Rows are one point carried round by a steady rotation, each followed by how many ticks it has turned.
The counts run from 0 to 254.
[ -4   7 -33 -34  14  14 -13   7 -31  15  11  11  35  18  33 -10  -1 -12
  -9 -19  -6  16  18 -13 -11  11 -18  -1 -25 -21  -9   5 -11]
171
[ -6  -2 -32 -27  16 -11   4   7 -21 -15  13  -2  25  18  39 -21 -11  -2
 -27 -25   0  26  31 -10 -18  20  -2  -1 -13  -9   4 -10  10]
37
[  8  21 -32 -38  17  -4   5   3 -30   8  26   1  28  24  27 -19 -13  -7
 -11 -24   8  17  17   4 -12  16  -5   8 -25 -16  -7  11   5]
23
[ -1  18 -34 -30  21   1   4   1 -31   7  18   3  32  19  28 -17  -7  -1
 -13 -26  -6  25  15   8 -12  16   0   8 -25 -17  -3   8  10]
24
[  4  -9 -36 -28  22  -9   2   3 -31 -12  25  -8  23  17  33 -26  -9  -5
 -19 -15  12   7  29  -3 -15  23  -8  12 -13 -14   0   6  17]
35
[ -2 -11 -39 -26  14  16  -9   2 -23  -2   5   9  27  13  27 -16   3 -16
 -26 -10  -3  14  13 -18  -1   8 -29  -2  -5 -42  10  17   6]
174
[ 13  -2   1 -32  -7   8   4  17 -14 -21   4  28  18  27  37 -28 -13  -5
 -19 -22  -2  21  41  -6 -11   8 -14  -3 -19 -10  -1 -15   4]
51
[  5  -8 -20 -43  15  14 -20  -8 -28   6   2  12  28  18  22 -19   2  -3
 -19   3   4  -1  20  -4  -6  10 -36   2 -23 -35  -2   8  15]
161
[ 11   1 -14 -44  16  -6   4   7 -30 -18   1  16   0  26  19 -26 -11 -10
  -7 -20  10 -13  12  10  -5  10 -35  -7 -30 -11  -9  21  27]
1
[ 23 -12 -16 -28   9  -7   2  14 -24 -24  19   5  15  25  34 -36 -19 -13
 -14 -15  17   7  36  -9 -15  16 -14  11 -17  -9   1  -6  12]
42
[  7  -9 -25 -29  12  -1   4  24 -33 -20  10   7   9  23  39 -15 -10 -19
  -1 -32   7  -6  21 -15 -13  13 -24  -5 -24   1 -12   5  -6]
190
[ 13  -7 -25 -31   4  17  -6  13 -39  -8  45  11  18   8  21  -6   2  -8
 -18 -20  11   1  24  -8   4  13 -24   3   6 -13  -5  17 -10]
75
[ 22  10 -15 -48  -7   0  14  18 -17 -19  11  17   5  26  17 -11  -6 -19
 -19 -25  14   2  19   7   9  11 -31  -5 -15 -16  -5  20  10]
209
[ -4 -15 -16 -20  10   5  -1   5 -31 -19   7  19  25  22  35 -23 -11   2
 -22 -20  -7  12  44   1 -15  21  -7   5 -26 -13  -8 -12  14]
45
[ -7  -8 -11 -22  11  18   6  19 -44 -18  32  29   7  10  36 -12 -11   0
  -9 -40 -12   3  19  -6  -5   7 -15 -12   0  -6 -11   2  -4]
85
[-17 -12  -7 -46  14   5   0   3 -23 -28  10  23  -9  11  26 -19   3   7
 -33 -18  -5  -2  18  11   8   6 -35 -23  -3 -11  -2  15  22]
100
[ -8 -17 -26 -25  10  15   1  12 -29 -23  30  18  11   3  28 -13   2  -4
 -36 -26  -6  14  16 -10   8  11 -22 -13  18 -25   9  12   4]
80
[ 10  -7  -9 -36  14   3   9  10 -26 -20  -4  24  -6  25  23 -27 -17 -13
  -8 -22   2  -9   7   9  -1   1 -34  -6 -27 -17  -3  20  30]
0
[ -9  -6 -37 -25  15  20  -7   2 -27   2   1  15  29  13  28  -9   4  -8
 -24 -17 -11  15  14 -13  -2  12 -23  -2 -15 -41   5  15   3]
173
[ 19  12 -19 -51   7 -12   8   6 -12 -12  -3   9   2  27  21 -24 -10 -15
 -23 -13  10   9   8   8   5   6 -32  -7 -22 -23   6  20  29]
8
[  1  11 -12 -32  28  12  -3   2 -40   3  29  23   5  11  30 -31 -20   6
 -10 -29  -9  13  -6   4  -8  -4 -14  -7  -4 -24   9  15  18]
126
[  8 -16 -17 -31   5   9   7  13 -31 -27   3  23   5  26  19 -12  -6 -15
 -16 -21   6 -13  28   9   3  12 -36   0 -23 -17 -15  19  14]
201
[  7   1 -12 -24  -1  26   2  16 -28  -8  28  32  18  10  27 -11  -7  -7
 -26 -32 -11  26  19  -9   7   2 -19  -6   8 -29   4   6  -6]
72
[  0  12   7 -48   8  10  -1  11 -27 -15  13  35  -5  20  26 -20 -10   5
 -13 -32  -8   4  14  16   1  -3 -28 -24 -13  -1  -8   6  14]
105
[  5   7 -13 -38  29  -9  -8   8 -31   0  22   5   7  13  44 -35 -24   2
  -1 -21   2  10   8  -6 -24   5 -15  -9 -13   2  -2  -6  11]
137
[-15   8 -31 -25  16   3  15   4 -31 -12  20  16  16   9  23 -11  -5   4
 -32 -34 -12  26  15  10   5  18  -3  -2  -3 -24   2  16  17]
226
[ 10  -2 -17 -40  29  -9  -4   9 -28  -7  23   5  -1  15  37 -43 -22  -3
 -14 -16  12  11  -2 -10 -12   5 -19  -9   3 -18  17   8  21]
135
[ -3 -17  -5 -30  10  11   8  19 -29 -36  18  33  -9  12  31 -23 -11  -2
 -18 -31  -7   2  12  -2   3  -1 -29 -20   6 -11   1   7  13]
93
[ 11  -5 -11 -47  22  -4 -19  -1 -25  -5   5   4  15  21  35 -34 -11  -3
  -5  -1  11  -6  24  -6 -21  10 -25  -5 -27  -6  -4  -3  16]
149
[ 11 -10  -6 -34 -10  21  -4   7 -14 -17   9  27  20  22  21 -20   1  -7
 -39  -8   2  21  33  -4  10   5 -27  -4  -3 -33   8   5  12]
60
[ -9   1 -35 -27  13  23  -7   3 -31   8   2  18  35  16  32  -9   1  -6
 -17 -20 -12  17  16 -14  -9  13 -19  -2 -24 -32  -5   9  -5]
172
